One turn or mirror swaps these rows in pairs. Which row does each one swap with?
The rows were stretched afterwards, more along some directions than others.
q993: [-1.83 -1.64 -0.09 -1.42 -1.45 -0.63 -0.49 -1.05  2.67 -0.61  0.15 -0.03
 -1.46 -0.41 -0.78 -0.63 -0.12  2.11 -1.99  2.72  4.24  2.12 -1.83  0.97
  4.46  2.38]
q421: [-1.78  2.45  1.35 -0.49 -1.45 -1.53 -0.28  1.88 -0.37 -1.98  2.31 -0.73
 -0.35  0.06  0.32 -0.53 -0.19  1.87 -2.64  0.74 -1.29 -0.13 -0.15 -1.04
 -0.57 -1.06]
q634: [-5.21 -1.58  2.28  0.71 -2.27  0.65  0.59  2.27 -2.32  2.05  2.95  2.38
  0.79 -3.27 -1.00  1.18 -1.67  1.13 -1.18  0.07 -2.84 -1.08 -2.83  1.99
  0.96 -0.51]
q193: [ 1.53 -0.67 -3.78 -0.96 -0.06  1.37  1.34 -0.59  1.14  1.95 -1.12 -1.09
  2.16 -0.78  0.36 -0.72  0.78  0.89 -2.14 -1.02  0.29  0.36  1.07  2.04
  2.16 -0.12]
q153: [ 0.58  2.53  0.63  2.23  4.01 -1.47  4.01  2.35  1.57 -0.12 -0.60 -0.44
  2.04  1.73 -0.01  0.11  1.69  2.64  0.12  0.78  2.14  0.54  2.60 -0.85
  2.16 -0.90]
q171: [ 0.57  2.10  0.25  1.00  2.84 -0.36  3.37  2.97  1.57 -0.01 -0.58 -1.46
  2.22  1.27 -0.34 -0.96  0.91  3.82  0.73  1.56  3.28 -0.54  2.26  0.02
  2.00 -0.27]
q871: [-2.07 -0.27  0.29 -0.31 -1.82  0.65 -2.22 -0.83  3.41 -0.34 -1.64  0.27
 -1.36  0.16  0.55 -0.97 -1.05  2.42  0.13  1.82  4.24  1.19 -2.03  0.92
  4.74  3.39]
q126: [-4.49 -0.64  1.60  0.34 -2.42  1.20  1.20  3.41 -2.39  1.66  2.32  1.07
  0.10 -2.37 -1.23  1.16 -1.78 -0.25 -0.65  0.15 -0.14 -1.77 -1.44  0.70
  2.37  0.83]
q35: [ 2.76  0.90  1.20  0.03  0.15 -1.51  1.46  0.89  1.53 -0.08 -0.65 -1.40
  1.03  3.51 -1.26  0.69  0.96 -2.08  0.93  0.74  4.37 -1.47  2.71  0.24
  1.50  0.40]
q191: [ 1.30  0.24 -1.79 -0.34  0.06  0.06  0.87 -1.85  2.40  0.89 -0.52  0.08
  2.00  2.60 -0.10  0.89  0.21  0.54  0.85  0.64 -0.24  0.27 -1.61  3.91
 -0.40 -0.99]
q754: [ 1.75  0.34 -1.47 -3.81  0.70  0.77 -1.12 -0.82  0.34  0.62  0.00 -1.27
 -0.98 -0.96  1.09 -0.63  0.19 -0.66 -1.00 -0.71 -0.67  0.21  0.70 -2.35
  1.07  0.67]
q12: [ 3.26  0.83  2.12  0.71  1.05 -1.76  1.61  1.32  0.87  0.22 -0.66 -1.02
  0.68  3.86 -1.60  0.61  1.28 -2.56  1.85  0.57  3.52 -2.36  2.94  0.49
  0.91  0.03]
q603: [ 2.15  1.57 -2.69  0.41  0.38  1.43  0.99 -1.01  3.54  0.61 -1.69 -1.71
 -1.26 -0.06  0.86 -2.60  1.60  0.39 -0.37 -1.86  0.41 -0.58  2.69  0.96
  0.29  0.58]
q787: [ 0.48  2.54  0.90  1.77  3.37 -1.14  3.67  2.95  1.57 -0.17 -0.97 -0.85
  2.19  2.25 -0.12 -0.48  1.47  3.15  0.93  1.31  2.21  0.17  2.41 -0.04
  2.37 -1.13]
q8: [ 3.59  0.28 -2.00 -3.77  0.56  0.00 -1.21 -1.96  1.52  0.18 -0.46 -2.24
 -0.72 -0.51  0.55 -1.28  1.25 -1.42 -1.41 -0.55  1.23 -0.36  2.22 -2.08
  0.23  1.37]
q665: [-0.61  0.45 -1.73  0.05  0.04  0.84 -0.06 -0.44  2.51  0.23 -0.23 -1.39
 -0.06 -0.55 -0.64 -4.42 -0.46  6.40 -0.28  1.59  4.43  0.74  0.05 -0.19
  1.06  0.23]
q551: [ 1.98  2.12 -1.88  0.47 -0.66  1.04  0.79 -0.30  3.26  1.20 -1.32 -1.32
 -1.44  0.08  1.45 -2.54  1.77  0.59  0.32 -1.07 -0.33 -0.79  2.87  0.71
  0.46  0.79]
q478: [-2.49  0.93  2.39  1.78 -0.15 -1.48 -1.17 -0.54  0.54  1.04  0.71  1.38
 -1.85  2.03 -0.28 -0.97 -1.41  1.15 -0.51  0.62 -0.76  2.31 -1.37 -1.88
  0.55 -1.97]
q655: [-0.97  0.91 -0.15 -2.67  0.02 -0.56  1.11  2.46 -0.65  0.76  1.28 -0.21
  1.83  1.61 -0.31 -0.63 -1.25  3.42 -0.83  2.45 -1.31  0.46 -2.41  1.10
  1.69 -2.81]
q969: [ 0.81 -1.43 -1.85 -0.41 -0.21  0.01 -0.77 -1.84  1.33 -1.10  0.10 -0.28
  1.13  1.07 -0.21 -0.09  0.51  0.67  0.84  0.40 -1.11 -0.08 -2.39  3.71
 -2.87 -0.55]
q985: [-4.23 -2.37  2.21  1.33 -1.19 -0.43  0.24  0.78 -2.63  1.61  2.64  2.87
  1.59 -2.67 -0.20  1.43 -0.90  0.50 -1.64 -0.22 -4.35 -0.20 -3.35  2.18
  0.61 -1.38]
q90: [ 0.63 -0.68 -2.14 -0.70 -0.59 -0.40 -0.74 -2.11  1.12 -0.69  0.12  0.27
  1.40  1.40  0.38 -0.36  0.71  0.91  0.38  0.22 -1.86  0.25 -2.42  3.14
 -2.11 -0.64]
q110: [-4.78 -0.17  2.00  0.49 -2.59  1.27  1.13  3.09 -2.00  1.65  2.49  1.35
  0.06 -2.76 -0.16  1.09 -1.94  0.08 -0.58  0.51 -0.61 -1.64 -1.45  0.66
  2.99  1.16]
q427: [-1.56  0.04  0.02  0.49 -1.99  0.47 -1.51 -0.45  2.99  1.16 -1.77  0.61
  0.61 -0.91  1.47 -0.81 -0.49  1.53  0.15  1.36  2.83  0.42 -1.35  1.41
  4.41  2.87]
q759: [ 1.69 -1.04 -3.36 -1.27 -0.72  2.00  0.26 -0.10  1.00  2.38 -1.03 -0.24
  1.12 -1.70 -0.19 -0.94  1.21  0.03 -0.60 -0.24  0.72 -0.34  0.63  2.54
  2.52  0.59]
q54: [-2.28 -0.81  0.37 -0.86 -2.28 -0.37 -1.43 -0.48  2.28  0.01 -0.84  0.31
 -1.42  0.49  0.26 -0.84 -0.83  2.14 -0.72  2.68  4.13  1.90 -2.13  0.70
  5.41  2.80]
q909: [ 1.20 -0.65 -2.07 -0.07 -0.24  0.22 -0.16 -1.75  2.12 -0.14 -0.24  0.20
  1.34  1.49  0.01 -0.15  0.57  0.46  1.24  0.10 -1.26 -0.26 -1.68  3.62
 -1.71 -0.33]
q536: [-1.85  1.85  1.36 -2.03 -2.12 -1.42  0.34  2.27 -0.61 -1.31  2.62 -0.53
  0.29  0.16  0.04 -0.77 -0.65  2.31 -2.20  2.07 -2.30 -0.44 -1.39  0.65
 -1.03 -1.78]
q19: [ 1.57  0.60  0.17  0.74 -0.16  0.41 -2.29 -2.21 -0.68 -2.45  1.08  1.14
 -3.94 -0.13 -1.10  0.50  0.37  0.57  0.39  0.78  3.77  0.53  0.09 -2.40
  3.33  3.03]
q664: [ 1.34  2.01 -1.14  0.55  1.79 -0.33  2.51  1.39  2.26  0.17 -0.93 -1.82
  1.86  1.23 -0.36 -2.09  0.65  4.61  0.68  1.59  4.61 -0.23  2.08 -0.13
  2.48  0.13]
q838: [-0.01 -1.75 -0.21 -0.12  2.08 -0.90  2.34 -1.04 -0.40  0.49  1.70  0.17
  1.84 -0.46 -1.86  3.34  1.14 -2.97  1.31 -1.61 -0.37 -0.26  1.14 -0.19
 -3.52  0.83]
q83: [ 0.18  1.74  2.24  0.67  1.87 -0.53  1.39  3.25  1.22  1.16 -1.06 -0.45
  0.65  1.32  0.99 -2.93  0.44  0.18  2.53  1.07 -2.32 -2.37 -0.30  0.31
 -1.19 -2.27]
q44: [-3.62 -2.04  2.21  1.25  0.45 -1.04  0.81 -0.50 -1.19  0.49  2.83  2.64
  0.95 -2.26 -0.46  1.66 -0.32  0.43 -2.40 -0.49 -4.52  0.60 -3.08  1.58
 -0.37 -1.56]
q553: [-1.09  1.34  0.83 -1.99 -0.21 -1.28  1.11  2.40 -1.27  0.37  1.81  0.22
  1.47  1.75 -0.67  0.29 -0.77  3.04 -0.78  2.55 -1.78  0.49 -2.54  1.31
  0.33 -2.91]
q145: [-1.20  0.45  0.07  0.97 -0.98  0.17 -1.81 -0.59  3.39  0.90 -2.72  0.62
  0.50  0.31  1.21 -1.00 -0.40  1.46  0.54  0.74  2.36  0.63 -1.67  1.04
  3.57  2.32]
q540: [-4.57 -1.57  2.33  1.43 -1.36 -0.97 -0.04  0.81 -1.86  1.80  2.82  2.77
  1.24 -2.83  0.30  0.98 -0.85  1.17 -1.92 -0.10 -4.00 -0.02 -3.74  1.99
  1.43 -1.08]
q675: [-0.09  2.59 -0.85 -1.48  0.82  0.50  0.47 -0.61  2.08  1.53 -0.97 -0.67
 -1.06  2.02  1.31 -0.05 -0.97 -0.03 -0.57 -1.22 -1.08  1.48  0.56 -1.88
  1.82  0.00]
q802: [-0.49 -2.34 -0.44 -0.53  0.76 -1.22  1.10 -0.98  0.95 -2.01  1.94 -0.70
 -1.38 -0.14 -1.73  1.55  1.22 -0.71 -1.74  0.92  3.21  1.61  0.49 -0.34
  0.32  1.79]
q32: [-1.29 -0.93  1.92  1.64  3.08 -2.88  1.37 -0.28 -0.26  0.02  1.78  1.98
  1.72 -0.44 -0.13  1.72  1.49  0.82 -2.06  0.10 -3.88  1.94 -1.36  0.09
 -1.61 -2.50]
q568: [-0.10 -1.31 -0.96 -1.60 -2.15  0.25 -2.39 -1.07  1.21 -2.08  0.53  0.14
 -0.39 -1.53  0.32 -1.20  0.82 -0.16  0.37  1.73 -1.37 -1.01 -2.82  2.99
 -2.76  1.35]
q316: [-0.22 -1.28  2.46  0.30  1.81 -0.82 -0.39  2.32 -0.39  2.10 -1.55  1.09
  2.59  0.82 -0.13 -1.27  0.13 -0.95  2.48  1.77 -2.23 -1.30 -2.38  1.40
 -1.05 -2.62]
q685: [ 0.79 -2.74 -0.21 -0.27 -0.43 -0.39 -3.36 -2.25 -0.31  0.25  0.22  1.39
 -0.45 -0.53 -1.46 -0.19  0.24 -0.33 -0.78  1.44  2.81  1.79 -1.66 -0.14
  2.37  0.25]
q415: [-0.17  2.75  1.25  1.53  1.54  0.46 -0.04 -2.13  0.49 -1.14  1.84  1.38
 -2.60  1.04 -0.85  0.93 -0.43  0.75  1.66 -0.97  1.15  0.01  0.42 -2.98
 -0.84  2.09]
q218: [-0.13  2.15 -1.16 -1.26  0.41  1.00  1.10 -0.15  1.06  1.84 -0.95  0.38
 -1.31  1.13  0.84  0.76 -0.34 -0.99  0.11 -0.34 -0.97  0.96 -0.05 -1.08
  2.32  1.46]
q200: [-2.35  1.16 -0.18  0.44 -1.32 -0.64 -0.96 -1.70  2.21  1.57  0.71 -0.47
 -1.60 -0.74 -0.04 -4.32 -1.40  5.62 -1.68  0.82 -0.33  1.60 -1.13 -0.93
 -1.27 -1.62]
q326: [-2.96 -1.23  0.10 -0.70 -2.38 -0.08 -1.61 -0.28  2.12 -0.45  0.01 -0.20
 -1.74 -0.56  0.51 -1.28 -1.02  2.35 -1.19  2.16  4.16  1.34 -2.55  0.87
  5.46  2.95]
q491: [-0.16  1.34  0.54  1.53  2.44 -0.11  2.27 -0.61  0.04  0.06  1.40  0.47
  0.29  0.53 -0.66  1.64  0.00 -0.73  2.47 -1.52 -0.84 -1.22  0.78 -1.32
 -2.74  0.87]
q96: [-0.99  0.17 -0.45 -2.32  0.30  0.37  1.75  2.25 -0.99  1.57  1.07  0.14
  2.57  1.16 -0.60  0.21 -1.24  2.73 -0.39  2.67 -1.08 -0.03 -3.04  2.85
  1.85 -3.13]
q771: [-1.31 -1.52 -0.91 -1.20 -2.58  0.24 -3.03 -0.68  0.78 -1.56  0.74  0.27
 -1.42 -2.70 -0.04 -1.19  0.87 -0.79  0.33  1.41 -0.70 -0.71 -2.65  1.49
 -2.77  2.24]
q486: [ 0.18 -0.01  0.28  1.06  2.25 -0.18  2.54 -0.61  0.41  0.08  1.43  0.12
  0.87  0.13 -1.29  2.86  0.84 -2.24  2.20 -1.59  0.00 -1.23  1.58 -0.47
 -3.51  1.78]
q108: [-1.54  1.52  0.77 -1.89 -0.88 -1.19  0.87  2.34 -0.89 -0.32  1.76 -0.29
  0.68  1.56 -0.13 -0.63 -1.15  3.54 -1.04  2.55 -1.38  0.30 -2.27  0.64
  0.60 -2.80]
q618: [ 0.97 -1.35 -1.49 -0.44 -0.79 -0.31 -1.43 -2.17  1.12 -0.91  0.13  0.55
  1.01  0.32  0.09 -0.08  0.78  0.42  0.92  0.73 -1.57 -0.27 -2.69  3.33
 -2.52 -0.33]
q824: [-1.57  1.14 -0.34 -2.31 -0.87 -0.71  0.98  2.39 -1.17  0.18  1.48 -0.05
  1.26  1.51 -0.08 -1.16 -0.74  3.69 -0.93  2.64 -1.57  0.35 -2.72  1.51
  1.11 -2.56]
q72: [ 1.49  0.83 -0.23 -0.21  0.21  1.28 -3.02 -3.42  0.36 -2.51  1.05  0.55
 -4.28 -0.54 -0.91 -0.38 -0.15  0.70  0.22  0.54  3.68  0.19 -0.26 -2.37
  2.07  3.32]
q529: [ 1.39  2.94 -0.38  0.74  0.34  0.84  1.14  0.93  2.30  0.67 -0.95 -1.31
 -2.23  0.26  1.44 -3.31  1.53  0.07  0.76 -0.55 -1.50 -1.95  2.68 -0.29
 -0.57  0.26]
q236: [ 1.42  1.22 -1.30 -3.71  1.01  0.32 -0.30 -0.82  0.85  1.32 -0.20 -0.78
 -1.19 -0.60  0.33 -0.32  0.18 -0.75 -1.36 -0.71 -0.33  0.81  0.57 -2.40
  1.33  0.45]
q10: [-0.57 -0.62  2.76  0.82  1.98 -0.82  0.51  2.68 -0.56  1.84 -1.04  1.13
  2.26  0.66  0.22 -1.15  0.13 -0.91  2.61  1.35 -3.01 -2.09 -2.10  1.41
 -1.56 -2.66]
q719: [ 4.55  0.30 -0.19 -1.29  0.72 -1.14  0.57 -0.47  1.84 -0.39 -0.33 -1.89
  1.25  1.85 -0.74  0.15  1.81 -2.75  0.60 -0.24  3.29 -1.88  2.82 -0.11
  0.11  0.74]
q755: [ 0.17 -0.99  2.78  0.34  2.63 -1.42  0.29  2.28  0.07  1.90 -1.66  0.09
  2.10  1.69  0.02 -1.98  0.01 -0.50  2.61  1.25 -2.11 -2.02 -1.50  1.14
 -1.79 -2.95]
q409: [-2.64 -0.24 -0.06  0.67 -0.64 -1.73 -1.54 -2.35  1.41  1.41  0.40  0.04
 -0.77 -0.60  0.56 -3.36 -1.58  4.93 -1.67 -0.06 -2.20  2.67 -2.16 -1.66
 -2.23 -2.42]
q858: [ 2.32  1.03  1.77  0.75  0.08 -1.33  1.48  1.12  0.99  0.04 -0.31 -1.01
  0.76  3.87 -1.64  1.15  0.76 -2.74  1.17  0.40  3.71 -1.37  2.78  0.15
  1.13  0.16]
q690: [ 0.04 -1.47 -0.68  0.40  2.64 -0.88  2.81 -1.15  0.10  0.07  1.60 -0.05
  1.18 -0.55 -1.60  3.13  1.22 -2.82  0.65 -1.69  0.71  0.04  1.61 -1.01
 -2.94  1.33]

Swapped with q969: q553
Swapped with q787: q838
Swapped with q44: q993
Swapped with q19: q409
Swapped with q153: q690
Swapped with q145: q126
Swapped with q12: q755
Swapped with q858: q316
Swapped with q754: q551
Swapped with q415: q665
Swapped with q32: q802
Swapped with q985: q54
Swapped with q72: q200
Swapped with q759: q675

